Where one turn sends some rows of the set: a few examples, then the rows asked:
pon: [ 1.08 -0.17  0.78 -1.94  0.40  0.79 -1.01 -0.95  0.16 -0.20 -0.42  0.48
  1.48 -1.99  1.70  1.33 -1.26  1.08 -0.95 -3.86  1.84 -0.08]
ren: [ 0.80 -0.85  1.24 -0.92  1.40 -2.17 -0.76 -0.80  0.15 -1.99  0.65  0.40
  1.65 -0.90  2.07  1.01  0.54  1.21  0.13 -1.39 -0.60  0.52]
dif: [ 0.76 -0.25  1.12 -1.61  1.10 -0.43 -0.72 -1.19 -0.77 -1.52  0.23  0.67
  2.43 -1.68  1.81  1.90  0.68  1.11 -0.19 -0.11  0.74  0.11]
Zes: [ 0.46 -0.57  0.49 -0.73  0.60 -1.94 -0.72  0.39  1.32 -0.99  0.45  1.97
  0.13  0.28  1.92  0.52 -0.53  0.33 -0.50  0.29 -0.23  0.92]
Fab: [ 0.91 -1.47  1.15  0.22  1.03 -1.27 -0.60 -1.00 -0.88 -0.59  0.21  0.52
  2.00  0.00  2.11  0.36 -0.45  0.33 -0.67 -0.69 -0.61  0.91]
liso: [ 0.63 -0.09  0.82 -1.21  1.56 -1.31 -1.73 -1.62  0.40  0.49  0.36 -0.04
  0.86 -1.27  1.83  1.90 -2.80  1.10  0.49 -3.66  1.33 -0.04]
pasef: [ 1.11 -0.15  1.07 -1.06  1.15 -0.51  1.43 -1.51  2.01  1.65 -0.35 -0.13
  0.35 -2.00  1.39  1.29 -0.02  0.15 -0.40 -2.09  0.63  0.10]
giti: [ 0.66 -0.83  1.19 -0.77  1.44 -0.11 -0.86 -1.10 -1.45  0.58  0.16  0.01
  2.50 -0.50  1.57  1.64 -0.51  0.58 -0.33  0.73  0.83  0.41]
Vate: [ 0.94 -0.30  0.99 -0.54  0.72  0.25  0.42 -0.24  1.38 -0.48  0.21  1.00
 -0.78 -1.23  1.47  0.47 -1.59  1.57 -0.78  0.96  1.22  0.44]
Lof: [ 0.87 -0.56  0.46 -1.77  1.11 -0.61  0.21 -0.47  0.62  0.15  0.08  1.30
  0.88  0.31  2.65  1.52 -1.46  0.56 -0.77 -4.46  1.08  0.37]
vakev: [ 0.39 -0.38  1.43 -1.90  2.25 -1.83 -1.28 -0.66  0.25 -0.63  0.87 -0.58
  1.78 -1.02  1.52  2.34  0.37  1.64  0.94 -0.26  0.50  0.01]
fik: [ 1.35 -0.39  0.97 -0.82 -0.49  0.37 -0.16  0.28 -0.02  1.03 -0.44  1.83
 -0.25 -0.42  1.89  1.04 -0.85  0.20 -1.53 -3.27  0.93  0.02]
Foraf: [ 1.17 -0.16  1.06 -1.11  1.12 -0.50  1.39 -1.50  1.88  1.66 -0.38 -0.11
  0.33 -2.00  1.50  1.37  0.07  0.14 -0.52 -2.08  0.66  0.08]
mim: [ 1.00  0.66  1.86 -1.25  2.21 -0.81 -2.44  1.32  0.25 -0.20  0.16  0.18
 -0.78 -0.15  0.90  1.96 -0.59  0.45 -0.47 -1.03 -0.09 -0.37]
Lodig: [ 1.16 -0.13  1.08 -1.10  1.18 -0.45  1.37 -1.51  1.98  1.68 -0.33 -0.11
  0.34 -2.00  1.47  1.46  0.01  0.16 -0.41 -2.02  0.73  0.09]
bubab: [ 0.95 -0.97  1.51 -1.21  1.57 -2.63 -0.98  0.92  1.53  0.11  0.34  0.66
  1.24  0.24  1.81  0.57 -1.45  1.04  0.05  0.66  0.03  0.35]
zuro: [ 0.92 -0.55  1.23 -1.21  0.86 -1.25 -0.79  0.86  1.12  2.05  0.31  0.45
 -1.02  0.29  1.60  1.60 -1.09  0.75 -0.23 -3.43  0.71 -0.08]
pev: [ 0.80  0.02  0.38 -2.40  1.20  0.70  0.15 -0.65 -0.06  0.79 -0.15  1.25
  1.49 -0.22  2.31  2.42 -1.36  0.68 -0.79 -3.28  2.25 -0.03]
Luvan: [ 1.16  0.95  1.70 -1.33  1.56  0.56 -2.22  0.92 -0.59 -0.44 -0.29  0.91
 -0.11 -0.80  0.85  2.05 -0.41  0.17 -1.21 -0.43  0.55 -0.52]
Bego: [ 0.85  0.15  1.04 -1.86  0.57  0.68 -0.74  0.43  0.04  2.58 -0.12  0.72
 -0.10 -0.57  1.25  2.51 -1.00  0.71 -0.64 -1.97  2.20 -0.49]
kopug: [ 0.75 -0.11  1.02 -2.50  1.46 -0.05 -1.52 -0.57  0.80  0.93  0.07 -0.68
  1.06 -1.60  1.30  2.10 -1.47  1.63  0.12 -3.57  2.13 -0.32]
Faza: [ 1.01 -0.63  0.98 -1.65  0.93 -0.87 -1.27 -0.54  1.12 -0.16  0.10 -0.17
  0.68 -1.18  1.77  0.85 -1.46  1.36 -0.24 -4.77  0.91  0.18]
Nezel: [ 0.93 -0.58  1.05 -0.38  0.99 -0.61  0.35 -0.02  1.94 -0.61  0.46  0.70
 -1.18 -0.88  1.54  0.19 -1.70  1.60 -0.43  0.41  0.66  0.58]
Vozu: [ 0.56 -0.24  0.65 -2.52  2.01 -0.69 -0.21 -0.15  0.88  1.33  0.40  0.30
  0.84  0.41  2.17  2.56 -1.66  1.01  0.07 -3.72  1.78  0.01]
Funol: [ 1.40  0.51  1.65 -0.72  1.30 -0.42 -2.02  1.06 -0.18 -1.21 -0.27  1.16
 -0.63 -0.39  1.22  1.18 -0.38  0.02 -1.32 -1.53 -0.51 -0.11]
nisat: [ 0.76 -0.30  1.13 -0.89  1.31 -0.27  0.13 -0.02  1.78  0.01  0.50  0.34
 -1.08 -1.02  1.25  0.85 -1.70  1.82 -0.15  1.06  1.25  0.32]
mubog: [ 0.38  0.04  0.35 -1.37  0.49 -0.29 -0.70  0.08  0.38 -0.41  0.08  2.09
  0.87 -0.45  1.62  1.51 -0.49  0.32 -0.76  1.64  1.11  0.47]
rol: [ 0.94 -0.41  1.39 -1.81  1.27 -0.94 -0.90  0.59  0.65  0.49 -0.13  1.05
  2.05 -0.50  1.54  1.36 -1.37  0.96 -0.41  1.90  1.21 -0.03]
vup: [ 0.40 -1.33  1.42 -0.51  2.28 -2.08 -1.24 -0.61 -0.21  0.77  0.74 -0.90
  1.59  0.35  1.54  1.33 -0.76  0.87  0.58 -0.20 -0.22  0.56]
gulum: [ 0.67  0.26  0.62 -1.42  1.11 -0.15 -1.59 -1.95 -0.35  0.40 -0.02  0.39
  1.41 -1.76  1.78  2.11 -2.68  0.95  0.06 -3.02  2.00 -0.17]
lud: [-0.01 -0.14  0.67 -1.65  1.60 -1.77 -1.20  0.55  1.43  0.34  0.74  0.86
  0.19  0.25  1.36  1.80 -0.75  0.79  0.33  1.31  0.73  0.47]
lobi: [ 1.32 -0.88  1.26 -0.86  0.46 -1.30 -0.53  0.49  0.67 -0.82 -0.35  1.89
  1.88 -0.34  2.13  0.07 -1.20  0.54 -1.07  0.76  0.12  0.42]
buzo: [ 0.92 -0.12  0.67 -0.81  0.83 -0.76 -1.37 -1.83 -0.07 -0.32 -0.01  0.79
  1.18 -1.51  2.10  1.31 -2.65  0.74 -0.19 -3.90  1.04  0.11]

gulum goes to buzo
pasef goes to Lodig
Now find these:
lud goes to mubog
Luvan goes to Funol
bubab goes to rol
fik goes to zuro
pon goes to Faza
ren goes to vakev
giti goes to Fab
pev goes to Lof
Vate goes to Nezel

